Each path below is one point turned by a fixed rotation once a step. After each direction that follows a path, write how fast that rotation turns it, in degrees per step (0 if it stays still).
Each turn is a multiple of 5 degrees from 10 to 175, or 0.
Each row of a path follows its step; steps can be skipped.
Path 1:
step 0: [-16   6 -17  16  13   9  -7 -15  -1  -3  11 -26 -21   6 -13 -19 -15  -9
   6   9  11  19  27   8 -27  29  -6  15   4 -21  -1 -10   7 -30 -36 -27
  48   8  36]
step 1: [-16 -16   2  -2  17 -25 -24  -2   5 -19 -10 -16 -13  22  13  -4 -23 -13
   2  13 -34  23   4 -10 -22  23 -31   5 -37   3  15 -17   4  -3  21  32
 -34 -17  32]
step 2: [ 25 -44  -8 -10 -27   4 -20 -10  -6  -1  15 -11  -6  14  18  -2 -17  -5
  14  46 -17  13 -20   7   5  -4  16 -24  39 -12  -6   8  -3   7  42  28
  14  -3 -14]
step 3: [ 14  27 -16 -40  -6  49 -22 -13  -3  -4   7 -36   5  11  12   5   6   1
 -20  10  -9  15  -8  -3  -9  -5  10  -6  -3   9  29  24 -24  18 -41  -1
  32  21  -7]
step 4: [ -3 -11  -1 -23 -12   4 -23  28 -14 -20 -52 -22  18 -15  14   6   3   0
 -26  -5  34 -14  20 -16  -2  41   9   8  -8   7  -6  22  14  16 -14   7
 -27 -10  26]
step 5: [ -8 -25 -22  17  -1   1   8  13 -26 -28   5  22 -16 -37  14  14   0  -4
  -7  -6 -17  -9   7   3 -29  47  18 -20  19 -34 -30 -10 -10  -4  14  -4
  11  25 -10]
step 6: [ 14   2  -5 -18  -4  -8  13   9  -1 -46  24  28  -3  29 -16 -12  -8  13
  -8 -14 -34  18 -12 -15  23  23 -22 -29 -20   1  19 -27  -6  18 -33   0
   7  20 -10]
step 7: [  3 -29  16 -16 -40  12   6 -30   9 -12 -14  26  -1   4  13 -33  -5  -8
  17   7  27 -36 -18   3  19   7 -10 -28 -16  15   3  21  31  -4 -21  19
   2 -26   8]
step 8: [-28   2  -2   5   3  43  -4   5  13  -3  30 -14  -9 -22  45 -14  14 -21
  28 -14  -1 -20   8   2   6  27  -4  14  29  21   1   1 -23 -31 -10  -9
  33 -10   7]
step 9: [ -8 -19   5 -14   5  -2   5   2  19   7  15  -3  22  32   9  24  15  -3
 -25   8  -6   6  47 -33  10  34 -26  21   4 -19  29 -38  -7  -6  -2 -12
 -12 -15  21]
step 10: [  9 -15  31   5 -16  19  -2 -39  -4  17 -29   3   3   4  20   0 -43  10
   2  16 -10   7  19  18  -5  23 -30 -10   7 -30 -18 -24  24  18  23  12
  -2   0 -35]
step 11: [ 22  22 -24   2   8  10 -14  -5 -11 -27   4 -14 -11   4  28 -27 -34  11
  21  26   5  44   2  12  12  -4 -14   5   3   8   2   6  12  -1  -4 -36
  51  19  10]
[ 6 -4  1 -2  4 -1  1  1  8 -1 10  0 -7 13  5 -8  1  7 12 -6 -6 -6  3  5
 -6 -3 10 -5  0  1  7 10 -3 -2  0  9 -3 -9  5] => 65
[  3  10   0  -5  -3   8   1 -13   2  -3   4   8  -2   5   2  -2 -13   1
  -6  -1  10   6  -1  -1   8 -10  -1  -5   7   8  -7  11   1   7  -5   2
   2   0   1] => 90
[  2   4  14   7  -4  -5  -1  -7  -1   8  -4   5  -8  10   8   5  -3  -2
   5   9  -6   2   8  -1   2  -1  -4  16   2   5   0  -4   2 -11  -3  -1
   7  -2   2] => 35
[ -1   0  -7  -9   2   3   2  -6   6   2  -4  -8   7  -1  -5  -1 -11  -6
  10   8   0  11   7   2  -6  -1  -6   6   0  -5   4   5  -8   1  11  -5
  -1 -12  -5] => 40
[ -4   3   6  -5 -11   0   8   7  -1   7  -7  -1   6   4   4   8  -2  -6
   6   0   1  -3   1  12  -3   3   1 -14  -1   4 -12   1   7  -3  12   3
   0   0   6] => 130
[  4   3   8  -7  -5   5   3   0   1   4   6 -10  -2  -3   3   0  18   1
 -12   0   5   0  17   5   0   4   3   6   4   2  -7   2  -5   6   0   0
  -4  -5  -6] => 70
[ 14 -10  -8   2  -5  -9   6   3   2   2   4   1   2   5  -5   0   3  -5
  -2   8  13   0   4  -9   6   0   7   1   2  -9   0   4  10   0   2  -6
   8  -2  10] => 155
